M =
 10   -5    3   -5   -2   -1    6    3    4   15   -4    5    0  -14    4    8
-14   -7   -4   11  -20    6   -4  -15  -19    7    7  -22    9  -15  -13  -10
  2    8   -6    3   15    5  -16    6   16  -14    2   20  -13   13   12   -4
 -1    3   -6    2   -7    2   -5   -4   -3    2    1   -6   -5   -3   -1   -5
 -9  -28  -23   14   -9   12  -20   -8  -14   -3    8  -12   -7  -17  -15  -21
  4    3    0    0    3    4   -4    2    3    0   -1    3   -4    0    2    1
-12    3    4    6   -4    4    1   -9   -6   -6   -1   -5    0    4   -9    1
 -5   14    2    3    1    0   -4   -2    3  -13    1    1   -7   17    2   -2
 -6    6  -15    9    2    5  -22   -2    4  -14    8    3  -12   11    4  -18
 13  -19  -12   -4    6    3   -5    9   -2    5   -3    0   -5   -9   -7   -4
What is the entry in the bottom-right corner? -4
The maximum: 20
The third-last entry, reading row by row: -9
What is the smallest entry in the first column? -14
What is the second largest entry? 17
The last entry of the smallest entry's row: -21
What is the largest entry in the first column? 13
What is the entry directly above the smallest entry? 3
What is the largest entry in the last column? 8
What is the bottom entry of the column that holds the smallest entry? -19
The first entry of the largest entry's row is 2
The 2nd entry on the main diagonal -> -7
The bottom entry of the column that holds the largest entry is 0
What is the entry directly below the smallest entry? 3
The entry directly below the largest entry -> -6
What is the 3rd largest entry? 16
What is the top-left entry? 10
What is the entry just right of the largest entry? -13
The entry just left of the smallest entry is -9
The entry directly above the largest entry -> -22
What is the top entry of the column that holds the smallest entry? -5
The smallest entry in the first row: -14
The second-last entry, reading row by row -> -7
The last entry in the row that holds the largest entry is -4
What is the third entry in reading order? 3
What is the entry just right of the smallest entry? -23
The fourth entry from the end, reading row by row is -5

Questions about the row below.
1) Find the 3rd-last entry.
2) Find the last entry.
3) Find the second entry from the left.
[ 32 -32  -3  15  32 -29  18 -11]
1) -29
2) -11
3) -32

Questions about the matrix below.
1) The smallest entry?
2) The entry just right of 1.938?
3) The maximum?
((0.615, 0.501, 0.468, 0.812, 0.526, 0.417, 0.457, 0.468, 0.425, 0.638), (0.492, 0.308, 0.468, 0.482, 0.185, 0.509, 0.702, 0.468, 0.484, 0.774), (0.906, -2.576, 0.548, -0.698, 0.427, 0.458, 0.811, 1.938, 0.135, 0.768), (0.448, 0.590, 0.468, 1.033, 0.560, 0.128, 0.702, 0.344, 0.718, 1.164), (0.492, 0.501, 0.212, 0.872, 0.703, 0.417, 0.734, 0.781, 0.425, 0.768), (0.492, 0.504, 0.636, 0.482, 0.560, 0.353, 0.505, 0.291, 0.425, 0.474))
1) -2.576
2) 0.135
3) 1.938
